One vector is turned by the same rotation once a tick. Each row is the vector after some number of ticks, and that number follows the row.
The counts run from 0 to 566.
[  4.2 -20.4 -12.4 -38.6 -19.8  -9.1  -5.2 -26.2   7.0   8.8  19.0  -6.2
 -20.4 -10.1  -0.8 -10.9   0.4   5.8  10.4 -14.3  31.9  -1.8  -2.9  17.2
 -27.7  32.1  12.0 -30.5  -6.2 -13.0 -15.6 -19.5  15.2  27.3 -11.9  -6.3
  11.0   0.4 -27.3 -14.0  13.2 -10.4 -14.3   0.4  -4.6]
387
[ -2.0  -8.1 -25.9  35.8  15.0  -9.2  24.3 -12.3 -21.3   6.4   8.3  17.6
 -11.5 -40.9   7.2 -13.9  -1.3  -2.0  15.8  -8.6  -0.4   8.5   1.0  -1.0
  14.8   9.4  -3.6  -1.3  32.4   1.1  14.9  -5.6   5.0  16.7 -24.8 -28.3
   8.4  12.4 -30.7 -17.8   4.0  -7.3  -8.0  -9.0 -28.4]
237
[ 14.7   6.4  38.1 -27.0  -0.3  -6.7 -27.3   6.7   3.2 -16.2   9.7 -18.5
  28.2  25.7  18.4   8.9   0.5  -4.0  18.8   6.2 -12.9  -0.2  13.5  -0.9
  13.1  -5.5 -18.3  29.2 -13.3  18.7  12.0  -2.0 -21.5 -14.2  27.9  -4.4
  -3.6  13.0  22.9  12.9 -17.2 -14.9   1.2 -13.1  22.0]
146
[ -2.3 -18.2  25.9   5.4  15.2  -9.8  32.9  18.0 -27.5   6.5  21.6  -5.4
  22.7 -19.9  42.9   4.5  17.3  13.4  13.6  23.6   9.4   3.7  -5.9 -10.2
  -2.4  15.0  -2.3  12.6  18.8  -7.7  11.8 -40.7 -20.1   1.6 -13.4 -12.4
  22.4 -17.9  -0.7  11.0   9.6 -29.1   1.7  -4.3 -10.4]
135
[ 15.8  -3.3 -18.5  -3.9 -18.6   7.4 -12.0 -25.2  17.6   5.3  26.7  -5.0
  -4.5   8.7 -20.0  -7.1  35.2  20.0   2.1 -15.3  29.3   6.0  21.9  12.5
  -9.6   6.0 -17.8  -1.4 -20.2   4.6 -18.2 -18.7   6.4  30.4   4.9 -17.6
  -7.9 -23.4 -17.2  -7.3  -1.5   4.3 -16.9 -11.2   2.4]
452
[  8.0  16.0   8.5  24.3   6.8  13.1  20.8  11.6  15.5   2.9 -40.9   5.6
  12.9  25.2 -22.3  10.5  -7.1 -44.5  -8.8 -25.1 -19.2  -4.0 -13.7  -9.5
  21.7 -12.1  -4.3 -16.8 -22.2  -1.7   7.3   9.0 -30.4 -14.8  14.7  27.9
   7.0  -3.4   2.2  -1.4  -2.7  24.2  23.2  -4.3  12.5]
478
[  9.7 -14.3  18.0 -25.5 -23.4 -30.7 -11.6  -3.0   6.2   9.0  14.5   2.2
   1.0 -10.6  19.5   3.1  11.9  19.5  17.0  -5.8   1.9  -3.0  -7.7  29.0
 -16.6  28.2   0.4  29.2 -26.1  11.8 -17.7  -9.4  17.4  21.3   7.8  10.4
   1.7 -14.0   4.9  29.9  -6.2 -25.8 -13.1  16.9  -2.8]
287
[ -0.8   4.2  26.9  25.4  -7.6 -13.4  10.4  21.3  25.0   5.8 -15.3   4.0
  11.9 -29.6  35.3  10.9 -19.6 -19.1   7.1  -2.1  -6.5  12.3   8.4   5.9
  -9.2 -10.6  12.1 -18.4   2.0  19.0   9.6  -5.2   5.7 -13.2   8.0  19.2
 -20.1  14.2  -3.6  39.1 -20.5   7.7  -1.2  12.3 -16.9]
140
[  4.9  25.6  -0.4  13.9  25.8 -10.1  23.7   5.0 -10.1  -4.9  14.6  14.0
  20.8   4.8  10.9   5.6  17.0  -5.8  35.0  20.8  10.0  25.0   1.6 -19.9
  13.1  -1.9 -28.9 -12.8  -7.4  12.2  17.0 -32.5 -18.3   1.3  21.2   7.6
  27.3 -21.4   2.7   4.4  -3.8  -8.6  -7.7   0.2  23.6]
355
[-28.7  25.8  -8.2 -15.3 -20.0   2.8  11.4 -23.3 -13.2  -8.9   1.1 -15.7
  14.8  48.2  -7.1 -13.4  37.2  -0.7  -5.6   7.9  14.6 -23.5  11.6 -23.8
  19.5  11.7   1.4  29.7 -28.9 -17.3   5.8   8.6 -11.2  -1.0  12.6  -4.5
  -1.8 -14.3  10.0 -20.0  22.1  15.8   6.4  -8.7  -2.8]
332
[ 13.8  26.3 -16.3 -11.0 -33.2  22.5   5.9 -26.3   1.5 -26.2  13.4  -4.4
 -13.8  23.8  -8.7   0.6  12.2  14.0   0.8   8.4  28.4 -19.5  33.8 -18.7
   4.3   0.0  -2.6  -4.5 -14.7   7.5 -26.4 -21.1   0.2 -22.4  23.0  14.7
  -1.3  -9.9  -6.6  -4.6  14.5  19.9 -12.3 -15.5  12.2]
267
[ 11.3  18.6 -22.8  11.0  12.6  36.5 -15.3  16.8  10.6 -11.3  13.3 -13.5
   9.1   7.7 -32.0  27.9  13.2  27.6 -28.1   4.1  -2.3   5.6  -7.4  -7.7
  -6.3 -27.0 -25.0  19.8  -1.1  13.5 -20.1 -23.1 -22.2 -12.2 -14.9  13.4
  -9.0 -35.3  15.2  -5.3  11.3  10.8  10.7   6.2   9.3]
416
[ 27.1 -10.7  31.0 -32.4 -22.9  43.1 -10.9   9.3   9.0 -12.3   1.1  -9.7
   3.2  11.0  -4.7   0.2  -1.2  19.3 -25.6 -10.0  23.5 -20.3  12.8  -1.3
   5.9   6.2  15.5   8.3  -8.6  11.3 -28.4  -4.1 -20.9 -14.1  18.9  19.4
   6.7  -1.3   6.3  -0.9  10.8   9.0 -10.8 -11.0  -3.4]
265
[  0.1 -17.8   5.6  23.4  10.4  25.1 -10.8  13.8  18.9 -33.4  12.8 -15.8
 -13.9   1.1   1.0  11.8 -25.6  10.7  -2.7  12.2 -16.6  -6.6 -18.8 -15.5
 -19.4 -25.4 -14.4  27.5  38.0 -10.5  -2.1  -2.1   0.0 -15.8 -32.7  -3.0
  -1.8  -3.3   1.0   0.2  -1.3  -2.2  15.0   0.4  -0.8]
197
[-11.9 -14.2  14.6   2.2  23.5   8.2  18.8  16.6 -29.7  14.4   6.3   5.3
 -14.1 -22.0  28.7   4.7  25.5  24.8 -15.0  48.5   7.7  21.5  -3.0  21.5
   3.2   2.5  -4.0  15.5   1.8  -0.6  -3.7 -19.2  21.4   7.1   6.4  -5.2
  15.6 -24.1  18.5   0.7   4.6   6.5 -19.1   4.3  -2.7]
504
[ -3.4 -37.4  27.3 -43.2  13.5  18.5  -7.2  12.3 -21.3   0.9  23.0   2.0
 -16.6  15.8  -4.7 -12.4 -18.9  15.5 -15.6  21.0  18.0  -2.6   9.4   8.3
  -1.0  13.4   6.6 -10.2  21.0 -16.5   3.0  22.9   3.1   1.7 -24.9 -22.7
   9.2  20.4   2.4 -23.0  -4.4 -16.8 -17.2  -3.9   3.1]
384
[  7.8  -5.9 -36.6   5.6   5.8 -14.2  -0.7   4.3   8.2  -2.0   3.6   0.8
 -19.3 -34.8  12.4  23.6 -50.9  -2.9  15.9  -1.0 -14.6 -22.5 -12.3   0.2
 -17.9  -7.5   7.4 -24.4  25.3 -13.1 -15.8 -15.1  -8.0 -19.2  -8.2  28.0
  -4.1   4.8 -19.0   9.9  -4.5 -15.7   5.9  10.5  -1.8]
423
[ 24.3 -23.9  30.9 -13.5   7.2  32.9   9.1  19.4 -11.3 -11.1  19.8  -8.1
   6.6 -15.2  14.9   8.8 -21.0  15.6 -11.4   1.7  17.8 -19.7   6.9 -17.6
 -15.2  11.8   8.8   4.9  39.3  13.3 -12.8 -31.9 -28.3 -18.4  -8.3   5.8
  17.1   0.9   0.1   4.7  15.3 -22.4 -16.8 -12.7  -3.2]
200
[  7.1  11.3  18.7  21.4  -4.1  -5.5  15.8 -10.8 -12.6   3.7 -33.8  -0.4
   9.8  10.4  21.0  -9.8 -21.7 -31.0 -19.0 -17.5 -16.6 -29.7  -1.7 -24.7
  12.3  -7.8  15.5  -5.9  33.1  -7.8  20.4   4.5  -9.7 -27.3  -2.4  -5.7
  -4.7  30.9 -13.4   4.6   9.2   3.8  20.9 -17.9 -17.3]
259
[-26.5   7.6 -20.7   3.7  -8.2   4.6  -9.2  23.9  25.7 -28.5  24.6   6.7
   7.1  -8.1  -9.7   3.8  14.1  34.0  21.0  16.9  17.6  13.4   8.3  10.3
 -11.9 -19.3  -1.3   7.1  -0.5  35.9 -16.4  -3.1  -5.3   2.7 -20.9  14.6
  -4.8 -17.2   7.5   8.2   7.6 -15.1 -15.5  14.4 -18.1]
350
[  1.4  22.9 -29.3  13.0 -32.4  28.0 -19.4 -17.9  24.4 -17.4 -33.1  13.7
 -11.2  13.0  -4.3  -6.2   8.1  -3.8 -10.4 -36.6  -2.6  -2.2  14.1  -7.0
   0.1  -3.1  -1.0   8.5   3.0  17.3  -8.5  -1.9   1.8 -25.8   2.1  16.0
 -23.7  21.1  10.6  13.5  11.2  39.4 -10.3  -6.8  -8.6]
42
[  4.4   9.7 -19.9 -15.1  -8.6  10.4   7.2  18.5  -6.4  -6.1   9.9  27.8
  -4.2  23.9 -18.1  -7.9   5.6  36.0   3.7  19.3  18.8  -1.6  -0.7  -9.8
   6.6 -38.5  18.5 -11.3  -5.7   1.7 -29.5  19.6  10.6 -15.7   6.8  31.6
  14.7 -12.3  19.0  -2.7   0.1   8.7 -18.4  19.7  14.1]
492
[ -0.6 -33.7   8.7 -14.8  10.1   8.1 -18.9   4.1 -13.0   8.0  24.9  -6.7
 -24.9  28.5  -6.1   8.1 -18.0   8.6 -25.0  21.2   8.6 -12.8   4.4  10.0
  -0.5   0.0  21.2 -11.7  31.6 -17.0   5.7  39.2  19.2   0.3 -14.6 -10.5
   0.1  15.8   9.3 -27.2 -21.3 -18.6  -5.6 -10.2   7.4]
383
[ -3.6   0.0   3.9  -4.0  -0.9  14.8  12.0  -6.0 -20.8   5.8  -6.3   8.8
 -11.2   7.8  29.7 -15.9  -9.4   3.7 -25.6  -9.7  -7.1 -10.8 -18.2 -15.3
 -25.9  10.4   1.9  13.1   4.2  -3.0  20.7 -20.9  18.4  -2.8  -1.2 -17.0
 -45.9  -9.9   1.0  10.3  29.2 -30.4  19.6  -5.2  26.5]
36
[ 13.2 -10.1   9.5  30.1  -6.2  33.6  22.4  13.0   4.8  13.3  13.4   1.5
 -25.7 -10.9 -18.0  -3.5   3.5   6.1 -32.2   1.5  10.7 -11.7 -20.9   2.2
  -9.8 -17.8  15.2   8.2   0.0 -25.9 -17.5  21.8  24.3  14.0   5.9  13.1
  -7.0 -44.0 -18.9   4.2   5.0  -5.9  -1.8   8.3  21.3]
340
[  0.2 -12.5   5.3  21.4   0.4 -30.7 -14.8  -2.5   2.6  31.1  -5.9  30.4
  -3.8  19.4  -2.0  -0.8   7.7  11.7  13.8   6.8   4.9  18.9   7.3   8.9
  -4.7 -14.4  14.5 -34.0  15.7   9.7   2.9  23.7  24.5   0.9  -7.0   0.5
  -1.3  33.1  13.5   8.7 -25.0 -24.8 -16.8  -4.4 -11.9]
21
[  2.7 -17.1  23.7  13.5   7.6  20.3 -11.7   6.7  10.8  -8.6  22.7 -25.9
  -6.0  -4.4  -1.9  32.4 -27.6  19.4  -4.3  10.3  -8.2 -27.8 -11.6  -1.7
 -27.4 -21.6   3.6  10.2  38.4  -2.3  -4.1   0.2  -1.3 -17.2 -30.2   6.3
 -14.1 -16.0  -1.0   5.4   9.5 -16.9  18.0 -10.8  -0.7]
198
[  3.3  11.7   7.8  16.1 -15.3  30.3  37.8   1.6  -3.7   4.8 -14.4  18.3
 -28.2  -3.5   1.6 -22.1  -3.3   7.1   5.3  27.1  12.5  -2.5   5.6  -4.1
  10.2 -28.0  19.7  -8.0   9.0 -25.1 -10.7  10.7   8.1 -10.3  -0.4   0.3
   1.3  20.6 -31.2   1.0  12.0  38.6   2.3 -18.5 -22.5]
118
[ 20.3 -21.3   0.0  -5.9 -22.4 -21.3  -0.4 -18.5   5.2  13.0   5.3   8.1
 -13.9  -8.7  -6.1 -12.8   2.9  -4.2  24.2 -38.3  29.9   7.1  -1.4  18.9
 -10.5  34.3  10.3 -17.7 -10.1 -11.2 -16.0 -14.7  11.1  23.7  -2.1   0.4
  30.5  13.7 -10.9 -10.2   4.2  -9.1 -24.8  -5.8  -6.0]
388
[-12.5   6.4 -18.4  -8.8 -19.1  -6.7  21.3 -22.5  13.1 -12.6   2.3 -21.2
  -2.5  45.6  -6.7 -11.0  19.0  -6.1  13.4   0.2   5.6 -19.5  -1.4 -16.5
  12.1  11.8 -16.4  28.3 -34.0 -39.0  -0.4  -3.1 -13.2   3.3   8.3 -21.6
   2.6 -19.7 -10.1 -34.4  17.1   3.9  18.0  -2.7   6.8]
333
[  3.1  -5.3  29.2 -30.3 -10.3  36.9 -16.4   8.0   7.4  -7.7  31.6   0.6
   7.0  -2.5 -15.1 -37.8  17.8  16.7  -3.5  -9.4  14.5  13.7  19.0  16.3
  -4.9   1.8   2.6  19.0  -6.7  29.0  -4.3  20.8   1.7  24.5  -1.4 -23.2
  -8.3   8.8  -5.4  -3.4  -1.0   0.4 -30.7  -6.4 -13.9]
450
[ 15.6   0.2  -0.4 -25.7 -26.5 -31.6  14.3  -5.5  -5.2   3.6  12.7   7.0
   7.5  -7.8  29.7 -50.1   0.1   2.6   4.4  -2.3   0.0 -21.5  31.7  -6.9
  19.2   9.9  21.8  -4.6 -15.5   9.8   2.9  27.1  -2.5   4.5  42.1 -12.6
  -8.2   8.0 -17.0   1.8  -4.6 -18.9 -14.3  -0.6   9.0]
224
[  1.8   3.9   9.4  10.6  -4.5  -4.5 -24.2  12.7  25.6   8.4  -5.0  12.1
  11.1  11.0  -4.6  -0.6  11.3  -2.2 -12.2 -29.3 -14.7  13.5   6.3  20.0
  -9.5  -6.4  -7.7  -0.1 -26.6  41.7   6.2  31.4  13.4   7.8  21.0   3.0
 -32.5 -11.1  21.1  22.7 -17.5  -8.7 -10.2  11.7  -3.8]
513
[-37.2  -9.1  19.8  -5.2  13.4  25.4  17.3  15.3 -10.2  27.5   7.3 -14.3
   7.4 -25.2   4.2 -16.7  20.4   2.5 -58.1   7.7  18.4  14.4  -5.8  -1.9
 -14.4   7.9  18.5 -13.0  -4.9  -7.2  23.1  11.1   9.0  12.2  -8.6  -5.9
 -11.8 -10.9  -2.2 -17.2  16.1  14.3   7.5  11.4 -13.0]
177
[  6.9  -7.5  26.9  15.2 -19.3   1.4   5.2   3.5   7.1   1.2  -0.4  17.1
  15.3  33.0 -10.2  -7.3   9.2  14.2   0.3 -32.8  10.3 -11.8  -0.3  10.6
  -4.7  -7.6  23.9  34.0 -15.7  32.1   3.4  15.5   5.1  13.5 -14.5  15.1
 -26.4  -7.1   4.1  19.9  24.2 -50.3   7.2 -11.8 -14.2]
187
[  2.4   4.6  -8.6 -36.5   9.7  -9.5 -12.9   6.7 -28.1  -4.8  -6.3  15.6
  16.9  24.6 -27.7 -13.2 -22.0  11.9  -4.8   5.2 -16.9  -2.9  11.2  10.5
  15.6 -27.6  14.0   6.3 -16.0  33.9   3.3  11.0 -22.8   7.0   7.6   9.3
 -30.9   2.5  -6.9  -3.9   0.6 -30.5   9.5   1.0   2.8]
372
[ 15.8   5.5   9.9 -15.2 -26.2  18.2   5.9   8.6  20.7   6.8 -18.4  16.8
  12.5  -7.6   6.4 -27.6  -8.3 -11.6 -13.3 -41.8  14.0  -1.2  26.8 -21.5
  -0.9   1.4  10.0 -23.3  -2.6   8.8   6.0 -14.6 -20.0 -21.2  28.5   7.4
 -33.6  32.3 -23.2   7.9  16.8   7.1   4.1  -6.3  -2.0]
40
[ 18.1   2.9  -0.5  30.3  20.0  -9.8   0.3 -18.5 -10.6   1.5   5.1   4.8
   4.8  11.7  -4.4   8.6 -10.2 -29.0   7.2   6.2 -13.4 -10.8  27.8  -2.7
  28.7  -4.9 -18.8   2.7  19.9   3.4  31.8  -4.2 -31.0   2.8   0.3 -32.3
 -21.4   6.4 -22.1 -11.9 -17.3 -18.4  17.1 -32.2  -7.3]
520
[ 19.6   3.1  12.7  15.1  -5.9 -10.5  10.4  -3.0  -2.4   5.7  29.8 -27.0
  22.5 -17.2 -13.3  -7.2  17.2   5.1   0.4 -11.6  -3.1 -25.8 -18.6  -7.6
 -10.3 -12.5  10.3  18.7  -0.6 -14.1  -3.3   9.0  -7.6  28.6   5.2  13.7
   3.6 -40.2 -28.5   3.9  10.0 -32.2  19.8   6.4   8.6]
560
[-11.8 -15.7   2.2  19.3   3.9  -0.2  23.5  -1.3  28.2  -2.6   7.2 -28.4
   2.0 -15.9  16.2  -5.0  10.2 -35.8   8.0 -21.7   2.2   0.3 -20.1   2.0
 -12.2  35.7  -9.4  17.3 -10.4 -23.9  26.1 -13.9   1.1  15.5 -11.0 -22.8
   7.6 -12.4 -21.3 -12.0   7.9   5.2  12.2   5.8 -14.6]
399
